Here is a table of points, one per row:
array([-3.052, -0.467, 0.446, -0.985, 0.822, 0.890, -1.564, -0.350, -0.209, -0.702, 0.116,
       -1.444, -1.601, 0.202, -0.620, -0.498, -0.063, -1.260, 0.134, 0.085, -0.367, 0.345,
       -0.032, -0.526])
array([0.029, 0.983, 1.424, -0.808, 1.844, 0.905, -0.547, 1.335, -0.873, 0.844, -0.021,
       -0.912, 0.370, 0.995, 0.559, 0.728, -0.917, 1.064, -0.248, 1.069, -0.887, -0.197,
       -2.520, 0.611])
array([0.604, 0.651, -0.483, -0.390, -0.700, 0.529, -0.418, 0.814, -1.667, 0.203, 0.722,
       -1.123, 0.789, 0.921, -1.127, -0.896, 0.781, 0.252, 0.475, -0.835, 0.248, -1.359,
       -0.595, 0.394])
array([0.823, -2.011, 0.667, 0.411, 0.015, 0.731, -1.232, 0.777, 1.178, 0.447, -0.471,
       -1.351, -0.440, -0.316, -0.530, 0.576, -0.898, -0.492, 0.580, 1.407, 0.494, -0.731,
       -0.235, 1.218])
array([0.052, 0.014, -2.455, -1.260, -1.925, 1.022, 0.967, 0.283, -0.394, -1.182, 0.355,
       0.216, -0.413, 2.306, -0.761, 0.768, -0.417, 0.635, -0.337, 0.991, -0.125, 2.159,
       -0.191, 2.638])
array([-0.267, 0.989, 0.493, 1.397, -0.526, 0.202, 1.368, 1.607, -1.172, -0.857, -0.282,
       -2.745, 0.322, 0.253, -0.403, 0.398, -0.278, -0.697, -0.876, -1.776, -0.595, 0.304,
       0.984, -1.657])
array([-0.387, -0.858, 0.825, -0.295, -0.799, 2.296, 0.034, 0.408, 1.137, -0.182, 2.926,
       -0.233, 0.143, 0.669, 0.634, 0.183, -0.682, -0.479, 1.182, -1.609, 0.476, 1.069,
       0.722, 0.685])
array([-1.082, 0.652, -0.907, 1.890, -0.019, 0.546, 0.928, 1.029, -0.508, 1.228, -0.489,
       -0.146, 2.628, 0.472, -0.457, 1.245, -0.804, 0.564, -0.471, -0.688, 0.933, -1.370,
       1.128, 0.725])
array([-0.528, 0.113, -0.582, -0.471, -1.099, -1.308, -0.274, -0.184, 1.275, -2.240, -0.573,
       0.517, -0.605, 0.878, 1.185, 0.713, -0.745, -1.103, 2.105, -0.023, 0.580, -1.444,
       0.165, -0.745])
array([0.788, -0.604, 1.086, 0.001, -0.761, -0.445, 0.621, 0.839, -1.169, -0.353, -0.386,
       0.994, -0.635, 2.323, 1.593, 0.318, -1.174, 0.060, -1.568, -1.014, -0.741, 0.517,
       -0.032, -0.537])
array([0.154, 0.370, 1.135, -0.488, -0.771, 0.526, 1.768, -0.839, -0.357, 0.087, -0.439,
       0.017, 1.704, -0.655, 2.007, 1.155, 2.059, 0.214, 0.873, 0.735, -0.373, 0.119,
       -0.056, -0.897])
array([1.172, 0.301, 0.184, 1.129, -0.888, -0.415, -0.102, 0.485, 0.833, -0.940, -0.886,
       -0.646, -1.708, 0.506, -0.090, -0.289, -1.486, 1.022, 0.276, -0.674, -2.035, -0.669,
       0.095, 0.639])
array([-0.032, -0.127, -0.989, 0.495, 0.095, -0.247, -1.925, 1.057, -2.132, 0.635, 0.197,
       0.424, -0.930, 0.601, -0.151, 1.205, 0.970, -0.781, 0.469, -1.388, -1.013, 0.087,
       -0.163, 2.082])
array([-0.721, 0.281, 0.156, -1.674, -1.580, 0.530, -1.273, 1.382, 1.250, 0.144, -1.469,
       0.110, 0.372, 0.384, -1.009, 1.150, 0.875, -1.421, -1.553, 1.381, -1.047, 0.349,
       0.151, -1.452])
array([1.038, -1.838, 0.471, 1.191, -0.302, -0.305, -0.273, -1.010, -0.573, 0.377, 0.939,
       -0.523, 0.397, 0.644, 1.167, -0.272, -0.152, 0.251, 0.137, 2.054, 0.688, -0.649,
       -1.055, -0.201])
array([1.254, -0.928, 0.141, -0.455, 0.207, -0.114, 0.960, -0.003, 0.483, 1.445, 2.129,
       -0.423, -0.435, 0.230, -1.425, -0.462, 0.914, 1.003, 0.595, 0.348, -0.850, 0.357,
       -2.195, -0.288])
array([-0.318, -0.227, -1.146, -2.012, 0.253, 0.096, 0.698, -0.077, 1.550, -0.269, -0.202,
       -1.577, 0.770, 0.031, -0.754, 0.911, -0.808, -0.992, 0.439, -0.213, -0.045, 1.304,
       -0.741, -1.346])
array([-1.409, 1.511, -1.731, 2.637, 1.008, 1.128, 1.418, -0.414, 0.885, -0.809, 0.473,
       -0.503, -1.074, 0.585, 0.737, -1.336, 0.253, -0.979, 0.263, 0.640, -0.457, 0.561,
       -0.882, 0.218])
array([1.202, 1.730, -1.955, -0.241, -1.688, 0.928, -0.464, -0.678, 1.753, -0.096, -0.507,
       1.341, -0.632, 1.104, 2.018, -0.864, 0.424, -0.869, 0.538, 0.551, 0.105, -0.745,
       -1.483, -0.904])
array([0.533, -0.944, -1.891, -1.221, 0.512, -0.382, 1.359, 1.602, 0.586, 0.370, -1.488,
       1.175, 1.833, -0.417, 0.144, 0.449, 0.904, 1.890, -0.197, 0.374, -0.553, -0.117,
       0.018, -0.006])
array([0.182, -2.124, 0.640, 0.027, -0.155, -1.229, 0.932, 0.877, -1.643, 1.202, -0.559,
       1.184, 0.815, -0.980, -0.573, -0.764, 1.538, -0.912, 0.989, 0.514, -0.518, -0.307,
       -1.185, -1.408])
array([0.920, -0.612, -0.926, 0.494, 0.347, -2.058, -1.703, -1.375, -0.395, 0.562, 0.698,
       0.908, 1.636, 0.154, -0.348, 0.236, 0.122, 0.891, -0.107, 0.416, -1.490, 0.026,
       1.125, 0.736])
array([-0.734, 1.030, 0.455, 1.174, -0.985, -0.229, 0.475, 2.158, -0.839, -1.321, 0.700,
       -0.106, 0.900, -1.442, -0.586, 1.027, -0.259, -0.050, -1.866, -0.262, -0.467, 1.062,
       1.239, 0.583])
array([1.224, -0.603, 0.144, -1.170, -0.037, -0.167, 0.628, 0.925, -0.239, -0.255, -0.869,
       -0.789, 1.112, 1.771, -0.174, -1.257, 0.256, -0.382, 0.092, -0.192, 0.537, 0.867,
       0.311, 2.096])
array([-0.025, -1.861, -0.140, 0.504, 0.874, 0.854, 0.633, -0.475, 1.839, -1.325, -0.653,
       1.350, 0.549, 3.068, 1.608, 0.230, -1.106, -0.770, 0.659, 0.389, 1.088, 0.712,
       0.679, -1.138])
array([-1.740, 0.549, -0.506, 1.053, 0.322, -1.356, -1.637, 0.015, -0.351, 0.936, -1.114,
       -1.626, -0.881, -0.150, -0.165, -0.345, -0.027, 1.326, 0.848, 0.638, 1.825, 1.252,
       -1.316, -0.623])
array([-0.173, -0.998, 1.684, -0.098, -1.298, 0.163, -0.260, -0.669, -0.206, 0.094, 0.289,
       -0.862, 0.503, 0.538, -0.978, -0.546, 0.560, -1.223, 1.268, -0.338, 0.235, 0.715,
       0.849, 2.700])
array([-1.456, 1.105, -0.960, 1.301, 0.528, 2.208, 1.099, -0.728, 0.056, -1.784, -0.270,
       0.857, -0.343, 0.740, 0.838, -1.808, -0.447, -0.473, -0.783, 0.831, 0.580, -0.661,
       -0.730, -0.110])
array([-1.778, 0.775, 0.632, -1.441, -1.257, 0.311, 1.230, -2.091, -1.172, 2.887, 1.805,
       0.308, 0.301, 0.150, -0.543, 0.981, 0.634, -0.193, -0.772, -1.134, -0.197, 0.263,
       -0.156, -0.264])
array([-0.059, 0.186, 1.683, -0.442, -0.367, 1.720, 0.150, 0.936, 2.086, 0.397, -3.052,
       0.966, 0.819, 0.249, -0.666, 1.083, 0.369, 1.063, 1.073, -0.118, -1.207, 1.006,
       -0.773, -0.390])
array([-0.973, -1.047, -0.248, 0.856, -0.104, -0.222, 0.901, -1.055, -0.775, -0.429, -1.323,
       -1.569, -1.787, -0.539, 0.359, -0.762, -0.115, 0.088, 0.222, -1.350, 0.220, -0.216,
       -1.200, 0.763])
array([-1.128, 0.083, 0.115, -0.750, -2.068, 1.345, -1.409, 1.220, 0.461, -1.239, 0.565,
       1.008, -0.111, 1.459, 0.875, -0.404, -1.067, 0.361, -0.203, -1.539, -0.152, -0.453,
       1.065, -1.552])
array([-0.524, 0.219, -0.652, -1.034, -2.598, -1.279, 0.395, 0.410, -0.031, -1.052, 0.307,
       0.445, -0.811, -0.942, -0.700, -0.678, 0.192, -0.470, 1.435, 0.932, -0.332, -1.073,
       1.343, -1.219])
array([0.851, 0.963, -0.593, -0.598, 1.236, 0.337, -0.850, 1.055, -0.078, -1.820, 0.152,
       -0.295, 0.623, 0.624, -1.496, 1.819, 0.902, 0.302, 1.730, 0.986, -1.164, -1.215,
       -0.243, 1.177])
array([-1.401, 0.383, 1.065, 0.146, -0.919, -0.835, 0.494, -0.415, -0.417, -0.349, -0.223,
       -1.017, 2.320, -0.717, -0.407, -0.937, -1.927, 1.372, 1.363, -1.016, -0.491, -0.729,
       0.354, 0.171])
array([-0.293, 0.172, -0.452, -1.923, 0.302, 0.309, 0.276, 0.846, 0.041, -0.514, -1.450,
       0.211, 0.450, -1.550, -0.234, 0.270, 1.476, -0.259, -1.673, -0.043, 2.426, 0.017,
       -1.527, 0.637])
array([-1.164, -1.624, -1.120, 1.207, 1.474, -1.156, -0.819, -0.981, 1.072, -0.978, -0.791,
       0.064, -0.389, -1.517, -1.745, -0.921, -1.438, 1.921, -0.667, 0.342, -0.240, -0.680,
       -0.665, -0.791])
array([1.400, 0.356, 0.535, 0.073, 0.426, 0.208, -0.850, -1.525, -0.012, 0.301, -0.056,
       -1.551, 0.008, -0.060, 0.917, -0.292, 0.878, 0.412, -0.942, -2.786, 0.137, -0.764,
       -1.157, -0.495])
array([0.175, 0.063, 0.703, -1.234, 1.102, -0.115, -1.064, -1.379, 0.519, -1.264, -0.659,
       0.863, 0.461, -1.493, 0.779, -1.155, -0.258, -1.206, -0.046, -0.962, -0.412, 0.753,
       0.085, 0.827])
These points spread out most along one direction. Take the direction at right angles to it along which they spread out most. Go by this last direction. How many in every 100 of the points above lie lower along it than each point below? Answers are rounded to whole numbers. More than half of the points above lie lower than the first one.
array([-0.657, 0.008, 1.199, 1.126, -0.666, -1.353, -0.087, 0.911, 1.421, 0.105, 1.948,
       1.412, -0.310, -0.377, -1.071, 0.343, 0.091, -1.262, 0.037, -1.301, 1.646, 0.011,
       -0.608, 0.507]) -> 67
array([0.050, 1.301, -0.123, -1.016, 0.788, -0.678, 1.189, 1.002, 2.183, 0.766, -0.790,
       0.079, -1.484, -1.051, 0.246, -0.287, 2.053, 1.194, -1.679, -0.134, -0.172, -0.374,
       1.793, 0.799]) -> 41
array([2.182, 0.520, -0.047, 0.765, 1.080, 0.790, 0.518, 1.005, -1.535, 1.645, 1.284,
       1.783, -1.061, 0.962, -0.185, -0.461, -0.522, -0.023, -0.052, 1.067, -0.954, 1.319,
       0.054, -0.969]) -> 36
array([-1.063, 0.341, 1.009, -0.894, 0.783, -1.310, -0.138, -0.595, 0.608, -0.064, 0.271,
       0.816, -1.741, -0.391, 0.109, 0.386, -0.490, 2.467, -2.003, -0.134, 1.756, -0.826,
       0.401, -0.850]) -> 82
array([1.429, 1.776, -0.248, 0.168, 1.136, -0.145, 0.769, -1.505, -0.571, -0.843, -0.840,
       -0.957, -0.468, -0.206, -1.118, 0.744, 0.607, -0.670, 0.115, 0.248, 0.587, 1.273,
       0.546, -0.642]) -> 69
array([0.569, -0.233, 1.976, -0.531, 0.420, -1.532, 1.217, -0.162, 2.340, 0.615, 0.634,
       -0.279, 0.652, 0.338, -0.776, 0.202, -1.073, -1.094, -0.754, -0.187, -0.014, -0.984,
       0.367, 0.719]) -> 49
array([1.500, 0.690, 0.921, -0.238, -0.490, 2.172, -0.592, -1.206, 0.254, 0.466, 0.712,
       0.477, -0.557, -1.061, -0.967, -0.591, -0.099, 0.076, -0.472, -0.224, 1.353, 0.542,
       1.004, 1.073]) -> 51
array([-0.258, 0.208, 0.699, -0.234, 2.434, -0.016, -0.240, -1.010, -0.339, -0.538, 1.341,
       -0.315, 0.454, -0.880, 1.104, 0.910, 0.633, 1.654, 1.048, -0.223, 0.581, -0.197,
       0.404, -0.372]) -> 82
array([1.070, -1.372, -0.949, -0.578, -0.726, 0.033, 0.104, -0.088, -1.062, -1.328, -1.324,
       1.172, -0.761, -0.547, 1.059, 0.491, -0.933, -0.793, -0.264, 1.135, -1.624, -1.271,
       -0.419, -0.772]) -> 49
array([0.497, 0.362, -0.316, 1.012, -2.504, -0.279, -0.075, -0.487, 0.653, -1.933, 0.826,
       -0.412, -0.802, -0.001, 0.624, 0.549, 1.746, 1.201, -1.728, -1.350, -0.335, 0.308,
       -1.117, -0.137]) -> 59
array([0.103, 0.860, -1.682, -1.212, 1.478, 0.150, 0.721, 0.808, 0.611, -0.308, 1.599,
       0.695, 0.665, -1.360, 1.578, -0.627, 0.739, 1.861, 0.668, -0.699, -0.693, 0.299,
       -0.213, 1.764]) -> 49
array([0.373, -0.285, -2.276, -0.562, 1.010, 1.576, -1.819, 1.672, 1.618, 2.134, -0.635,
       1.235, 1.137, -0.048, 0.386, -1.273, 0.871, -1.104, -0.619, -0.575, -0.237, 0.698,
       0.989, 0.482]) -> 18
array([-0.714, 1.767, 0.007, -0.104, -1.252, 0.489, -0.732, 0.646, -0.667, 0.011, -0.857,
       0.277, -0.032, -0.468, 1.743, -0.661, -1.541, -0.482, -0.980, 2.285, 1.075, -0.938,
       0.761, 0.711]) -> 54
